In the data rows, zero lies at 4.5, halfway between 4 and 5.
Here are some numbered points:
tensor([6, 5, 3, 5, 6, 5, 3, 5, 6]) 0
tensor([6, 7, 6, 3, 6, 3, 6, 2, 3]) 1
tensor([5, 6, 7, 3, 3, 3, 6, 7, 2]) 2
tensor([6, 2, 3, 3, 7, 4, 6, 5, 7]) 3
tensor([3, 4, 7, 6, 3, 6, 3, 5, 5]) 4
tensor([2, 7, 6, 6, 6, 5, 7, 4, 2]) 5
tensor([5, 3, 5, 4, 5, 6, 4, 2, 6]) 6
tensor([5, 7, 7, 4, 6, 2, 6, 3, 2]) 7
tensor([4, 3, 6, 6, 2, 6, 2, 5, 4]) 8
tensor([6, 7, 3, 6, 3, 6, 3, 7, 3]) 9
tensor([7, 3, 5, 4, 3, 3, 6, 6, 5]) 10
tensor([2, 6, 6, 7, 2, 5, 3, 5, 2]) 11
tensor([7, 3, 2, 2, 6, 3, 6, 2, 6]) 12
tensor([3, 2, 4, 3, 3, 6, 4, 7, 6]) 13
tensor([3, 3, 2, 3, 2, 6, 6, 5, 7]) 14
Which three points above are nearest to each new point, looking only along the 2 directions in which the numbered points spread most? Their numbers follow each, nearest first.
tensor([3, 5, 7, 7, 3, 7, 2, 6, 3]) -> 11 4 8
tensor([2, 3, 4, 4, 2, 7, 7, 6, 6]) -> 13 14 8
tensor([3, 3, 3, 6, 2, 7, 2, 3, 7]) -> 13 14 8
tensor([3, 4, 6, 3, 5, 3, 6, 3, 6]) -> 10 0 6
tensor([7, 3, 5, 2, 6, 5, 5, 3, 6]) -> 3 12 6
tensor([6, 5, 2, 6, 6, 3, 3, 4, 5]) -> 10 0 6
tensor([2, 3, 7, 7, 4, 6, 3, 6, 6]) -> 8 4 9
tensor([6, 2, 3, 3, 6, 4, 5, 2, 6]) -> 3 12 6
tensor([4, 6, 5, 4, 5, 6, 4, 6, 5]) -> 9 10 0
tensor([6, 2, 2, 2, 3, 3, 2, 2, 7]) -> 3 14 6
tensor([6, 5, 4, 3, 6, 3, 6, 5, 3]) -> 1 10 0
tensor([2, 3, 6, 6, 2, 7, 4, 7, 5]) -> 8 4 9
tensor([4, 4, 6, 6, 2, 6, 6, 5, 3]) -> 9 4 8
tensor([5, 4, 6, 5, 3, 5, 5, 5, 5]) -> 9 0 10
tensor([3, 4, 6, 3, 4, 4, 4, 7, 2]) -> 9 2 4
tensor([4, 6, 6, 7, 5, 2, 7, 4, 2]) -> 5 2 7
tensor([5, 6, 2, 6, 6, 4, 3, 3, 5]) -> 10 0 6
tensor([6, 2, 3, 3, 2, 5, 3, 3, 6]) -> 14 6 13
tensor([4, 4, 7, 7, 3, 6, 5, 5, 4]) -> 9 4 8
